(in the rows, 128 means zero)
First come named turns, each shown by rows before and after it. For each pair of rows after them, which turns, in which order, take the first row to the second? The first pair is done for you.
M (before -> after):
[128 160 130 117 150 120 115 114 115]  ->  [124 147 128 118 153 117 106 121 106]
[105 165 156 121 127 153 165 120 129]  ->  [112 180 157 121 127 135 148 113 132]
[ 90 189 142 107 173 191 165 138  73]  ->  [ 99 211 147 103 172 182 160 129  81]
T (before -> after):
[129 200 134 132 171 159 140 104 124]  ->  [127 165 131 139 162 189 176 117 126]
[131 132 115 140 132 143 132 149  88]  ->  [129 141 116 138 134 134 122 147  86]
[121 149 127 124 135 115 110 123 116]  ->  [131 160 134 126 135 124 130 115 127]
C (before -> after):
[101 136 138 116 138 175 172 137  96]  ->  [138 186 152 119 128 141 164  97 141]
[ 93  64  93 122 107  98  78 192 104]  ->  [112  66 113 141  92 173 199 176 138]
[137 120 134 137 125 119 110 127 150]  ->  [126 107 130 134 130 127 108 141 137]
W (before -> after):
[156 106 109 151  86 132 145 123 172]  ->  [121 143 115 133 124 183 178 136 117]
[135 176 129 121 142 143 133 121 117]  ->  [125 151 117 116 139 117  89 135 104]
[150 144 149 117 123  85 104  99 141]  ->  [145 171 157 114 135 119 142  98 129]
[ 85  98 103 132 132  91  70 151 105]  ->  [144 111 124 160  92  93 136 101 195]

Each pair is two turns apart.
[150 127 139 176 115  84 153 111 230]  ->  [111 231 152 143 178  99 138 113 154]  W then C
[108 114 139 118 142  95  68 149 128]  ->  [101  97 150 129 136 172 165 156 130]  C then M
[143 107 152 122 122 114 132  97 192]  ->  [140 133 161 119 132 134 158  93 184]  C then W
[130 137 142 128 126 133 141 114 141]  ->  [111 120 135 121 135 142 132 135 116]  T then W
[149  81 140 120 128 169 134 105 119]  ->  [160 104 140 114 128 123  86  91 131]  C then C
[126 115 117 142 134 109 105  87 126]  ->  [113 139 124 134 153 137 129  93 101]  W then W
[118 161 151 125 146 163 168 126 114]  ->  [111 165 140 113 155 112  93 131  97]  C then C
[100 132 143 111 142 109  87 134  94]  ->  [106  74 133 126 116 112  99 143 119]  C then W
[119 126 138 142 103 114 134 125 143]  ->  [105 125 140 137 113 137 145 135 119]  W then T
[156 111 131 122 101  72 105  88 191]  ->  [137  65 116 118  99  75  89 114 168]  M then M
[167 149 123 158 130  88 145 100 156]  ->  [154 158 118 146 143  72 106 108 129]  C then T
[111 123 116 117 114 155 178 139 136]  ->  [105 175 121 103 140 135 147 130 114]  C then W
[ 91  75 113 125 137 163 121 129  92]  ->  [136  68 120 146 101 136 136  94 160]  W then C
[126 141 125 108 115  70  67 115 122]  ->  [122 110 135 127 104 172 200 123 128]  C then C
[126 146 135 110 123  94  92 110 132]  ->  [136  93 127 124 101 105 117 117 156]  C then W
[159 118 133 140 102 122 152 120 168]  ->  [110 105 118 116 138 124 100 159  92]  W then W
[152 133 138 137 112 117 154 103 170]  ->  [106  81 115 122 130 121 109 151 108]  C then C
[102  94 104 118 133 127  86 157 115]  ->  [131 112 125 135 115 170 175 128 161]  M then C
[123  82 110 139 137 163 178 156 125]  ->  [154 151 128 141 136 151 196 116 157]  M then M
[122 104 116 134 116 104 104 140 122]  ->  [117 146 131 131 135 151 161 135 109]  W then W
[108  64 101 125 121  89  53 153 115]  ->  [113  39 111 141 107 167 163 156 132]  C then W
[185 177 142 148 106 109 171  58 189]  ->  [ 89 125 121 119 161 205 191 145  53]  T then W
[109  86  85 134 102 116 125 129 136]  ->  [132 113  93 137  93 107 138 108 164]  C then C
[145 163  93  97 100  80  74  86 160]  ->  [139 206 102  90 115 100  98  79 144]  W then M
[129 105 127 145 135 180 137 139  95]  ->  [137  78 122 151 119 164 127 136 114]  W then M
[130 127 103 119 148 133  80 112  93]  ->  [123 133 106 116 153 156 102 116  80]  T then C
[164 123 130 139 100 137 192 116 170]  ->  [175 145 130 133 102  91 142 102 178]  C then T
[138 137 129 128 132 108 104 125 142]  ->  [125 111 128 132 133 150 148 142 128]  C then C
[163 134 146 123  83 109 157 117 138]  ->  [143  87 132 120  83 115 144 143 117]  T then T
[136 104 115 122 118  93 129 120 144]  ->  [131  92 114 123 118 117 151 129 138]  C then C
[131 159 129 150 131  84  79 110 135]  ->  [116 194 140 143 155 133 127 113 109]  T then W
[117  84 127 132  97 136 145 158 137]  ->  [130 117 141 134 100 149 173 143 148]  W then M
[162 105 123 144 103  97 122 115 179]  ->  [135 151 138 132 138 168 191 125 133]  T then W
[161 141 127 130 107 125 138 102 171]  ->  [155 152 121 118 118 102 100 104 154]  C then T
[121 109 127 127 140  96  80 155 139]  ->  [148 103 139 145 119 122 143 135 181]  M then W
[127 122 139 152 131 119 170 106 113]  ->  [111 134 136 144 148 111 146 116  84]  M then W
[124 160 140 105 184 106 110 148  81]  ->  [161 104 132 129 139  61  85 137 144]  M then W
[133  90 116 140 111  90  77 138 144]  ->  [149 108 135 155 101 146 170 122 171]  M then W
[122 109 117 126 127  97  78 133 133]  ->  [111 164 137 119 152 162 155 125 115]  W then W
[142 118 117 130 124  67  46 121 142]  ->  [115  42 104 133 121 120  85 157 115]  M then M
[109  82 110 132 155 132  88 113 136]  ->  [105  75 109 135 156 142 100 117 133]  C then T
